In the data rows, 50 means zero.
Some points, one per row:
[33 28 41 44 39 66 47 31]
[52 47 46 48 45 47 55 51]
[48 39 53 48 59 26 34 69]
[46 43 38 49 43 25 42 57]
[39 44 48 49 42 40 41 51]
[67 75 66 62 60 41 56 70]
[41 32 39 46 43 41 44 43]
[50 53 55 53 54 38 44 61]
[50 54 49 50 50 34 51 55]
[30 13 34 40 39 51 49 24]
[59 46 45 48 57 35 40 63]
[46 37 42 48 45 39 48 53]
[26 12 28 37 37 42 45 33]
[36 43 52 43 44 62 53 32]
[43 37 44 49 44 48 45 42]
[49 43 44 48 46 47 55 49]
[58 66 59 54 54 65 63 50]
[56 55 47 51 55 83 60 36]
[40 31 39 48 43 41 40 42]
[39 31 38 46 42 55 50 34]
[51 49 55 52 56 58 44 55]
[38 38 43 42 44 49 48 43]
[48 42 42 49 52 37 45 52]
[70 86 68 68 63 56 54 72]
[53 69 62 53 52 72 58 44]
[51 53 59 50 57 08 37 72]
[52 55 46 49 43 77 61 38]
10 more points follow, each with its number after it:
[31 21 34 38 42 71 60 21] 0
[37 20 30 40 46 40 42 38] 1
[50 65 61 61 54 43 46 61] 2
[65 69 58 55 50 96 73 39] 3
[47 49 51 51 50 47 51 54] 4
[39 45 52 41 41 50 47 39] 5
[43 54 60 55 47 28 41 60] 6
[59 62 57 56 52 45 57 58] 7
[41 30 36 42 40 26 43 48] 8
[41 42 44 39 40 92 61 20] 9
Which of these numbered points is nearest to each point below, ignoring the 2 directions in which the first points spread most? Its number follows each.
[57 59 46 50 49 55 57 49] > 8
[47 59 56 56 49 60 53 48] > 2
[56 57 59 55 57 66 48 50] > 9
[48 49 57 43 52 77 64 39] > 0
[47 52 50 54 56 18 30 58] > 2
Now 10 new points, numbered from 0 again:
[52 36 39 45 40 85 59 38] 0
[58 63 63 61 63 43 43 66] 1
[43 30 39 44 47 71 48 33] 2
[54 51 54 57 58 29 36 69] 3
[74 79 59 57 56 79 65 58] 4
[59 58 51 56 52 61 59 50] 5
[37 44 50 49 53 43 49 47] 6
[50 52 51 57 51 55 50 48] 7
[58 58 50 57 49 54 55 56] 8
[57 57 51 54 48 49 51 58] 9
The same question for these:
[67 71 68 62 67 50 48 66] > 1
[46 38 45 45 48 82 52 34] > 2
[49 55 57 48 46 51 49 48] > 9
[60 62 53 59 51 53 53 57] > 8
[62 55 52 49 60 46 49 59] > 2
